[[4, 3, 4, 3, 4, 4, 3, 4, 3, 3],
 [4, 3, 4, 4, 4, 4, 3, 5, 4, 2],
 [4, 5, 5, 5, 4, 4, 4, 2, 2, 3],
 [4, 3, 3, 4, 4, 4, 1, 3, 3, 4],
 [3, 3, 5, 5, 4, 5, 8, 1, 3, 4],
 [4, 5, 4, 3, 4, 3, 4, 3, 5, 4],
 [4, 5, 4, 3, 4, 6, 3, 4, 3, 3],
 [4, 4, 4, 4, 4, 3, 4, 6, 5, 3]]
The third entry on the diagonal from the top-right corner is 2
The bottom-left entry is 4
The 3rd entry, reading row by row: 4
Report the 3rd entry on the main diagonal.
A: 5
The last entry of the largest entry's row -> 4
Report the first entry, reading row by row.
A: 4
Report the maximum.
A: 8
The top entry of the column that holds the largest entry -> 3
The second entry in reading order -> 3
The 2nd entry on the main diagonal: 3
Report the entry in the bottom-right corner.
A: 3
Report the fourth entry from the end, reading row by row.
A: 4
The 2nd entry on the diagonal from the top-right corner: 4
Report the fifth entry, reading row by row.
A: 4
Report the entry just left of the largest entry.
A: 5
Report the smallest entry in the first column.
A: 3
The 3rd-last entry, reading row by row is 6
Report the 5th entry from the end, reading row by row.
A: 3
The second-last entry, reading row by row: 5

Read these off the table that follows. Rows and columns are numbered from 0.
1) Report the entry at row 0, column 1.
2) Report the entry at row 0, column 2.
3) Report the entry directly above the smallest entry.
4) Report the bottom-right entry.
5) Report the entry at row 1, column 2.
6) Report the entry in the top-right corner.
[[5 3 3 5 5 5]
 [4 4 3 5 5 5]
 [5 2 3 5 5 4]
 [4 5 3 5 6 5]
 [5 1 3 5 5 5]
 [4 3 3 5 6 5]
 [4 2 3 5 5 5]
 [5 7 3 5 5 5]
 [5 0 3 5 5 4]
 [5 5 4 5 5 5]
 [4 7 3 4 6 5]
 [4 7 3 4 5 5]
 [4 4 3 4 5 5]
 [5 3 4 5 5 5]
 [5 3 3 5 5 5]]
1) 3
2) 3
3) 7
4) 5
5) 3
6) 5
